In the rows, 128 means zero.
Each path below is one point turned by a fixed rotation once a step. After each direction that follows a path, write how fast that rotation turns it, in deg/step (0 if it stays still).
Each turn is a multiple of 5 degrees from 10 to 175, or 0.
Each row of a path follows its step; steps can be skipped.
Rotation 1:
step 3: [124 122 124 123 130 130 129 124 122 128 128 124 126 130 122 128 136 136
 131 128 128 125 124 140 123 123 120 130 131 134 121 120 133 121 133 130
 125 135 123 124 131 127 124 132 134 132 135 136 126 127 135 133 123 129
 136 127 133 127 131 142 126 121 123 126 134]
step 5: [125 134 121 128 126 138 127 127 132 122 129 131 127 130 127 133 123 126
 122 130 125 126 123 132 127 127 123 124 131 130 129 125 134 119 124 123
 136 129 127 121 118 124 138 124 130 124 131 121 135 121 125 130 126 127
 138 127 143 129 125 131 124 129 117 136 129]
step 6: [132 118 135 124 124 118 127 130 128 129 133 132 125 120 124 126 136 129
 128 120 131 123 126 132 121 132 120 121 132 133 126 127 139 125 126 129
 120 128 126 136 134 125 122 137 133 128 128 139 122 123 129 125 135 122
 128 128 129 127 127 131 125 126 122 134 132]
step 8: [128 122 127 124 127 132 122 127 128 123 134 124 130 138 131 135 132 133
 128 127 121 130 123 125 123 119 113 122 135 124 129 125 139 119 129 127
 125 130 126 131 120 128 129 123 121 127 131 135 136 125 130 132 124 124
 131 120 128 128 135 132 125 128 121 130 130]
step 9: [129 123 133 122 129 124 132 123 125 131 133 135 132 115 126 122 119 132
 127 132 122 130 124 135 117 134 127 132 128 139 130 127 126 125 125 129
 128 130 121 129 134 129 128 136 136 128 128 131 129 131 136 128 128 124
 139 134 121 124 121 134 120 130 128 131 132]
step 13: [119 134 136 125 137 133 129 125 121 130 135 124 124 129 137 135 131 127
 125 129 129 137 128 130 126 127 122 124 127 129 134 123 134 122 134 131
 131 129 131 134 116 129 131 124 127 118 127 131 139 121 124 129 130 125
 127 131 129 127 123 127 124 120 128 137 133]
step 16: [131 121 125 130 126 134 132 119 121 117 130 131 131 135 138 126 136 126
 123 129 123 132 122 131 123 130 125 132 129 127 137 122 134 127 135 134
 125 129 122 122 125 122 129 121 127 122 124 134 134 120 121 131 135 123
 129 135 126 136 130 126 126 124 127 125 132]
step 17: [126 131 132 126 118 126 126 128 133 128 131 125 132 129 122 129 122 137
 130 130 123 125 131 124 124 127 118 129 134 128 129 127 135 117 126 123
 128 138 123 126 124 135 131 127 139 129 125 127 133 133 141 127 130 123
 136 124 130 122 129 134 129 135 118 131 131]
step 18: [129 127 128 113 137 132 129 124 128 134 135 130 121 125 128 127 132 123
 125 125 129 143 124 132 122 136 129 125 134 132 129 122 133 127 125 135
 132 129 120 134 129 126 126 139 123 123 126 129 125 128 124 127 128 131
 135 130 129 129 121 126 119 123 126 134 133]
Speeds:
[129 127 127 128 126 129 127 129 129 127 130 127 129 128 124 128 129 128
 129 128 129 129 127 126 129 127 126 127 129 130 128 128 127 129 128 126
 126 128 130 127 129 127 130 125 130 130 130 128 129 127 129 131 129 128
 130 126 127 129 127 128 128 128 128 129 128] : 125
[131 127 127 128 127 131 129 128 128 130 128 130 127 127 129 128 128 129
 128 127 127 126 129 127 127 129 128 126 127 129 130 128 128 131 129 131
 130 129 129 127 127 126 129 127 130 127 127 128 127 129 127 128 126 128
 130 129 129 127 129 129 127 129 129 126 126] : 155
[128 128 128 129 129 130 127 126 126 129 128 128 129 130 128 130 129 126
 127 127 128 128 129 129 130 127 129 128 128 125 131 130 128 129 124 129
 126 128 129 128 128 131 130 127 131 128 129 128 130 127 127 126 127 127
 128 130 127 130 127 128 126 128 129 128 128] : 125
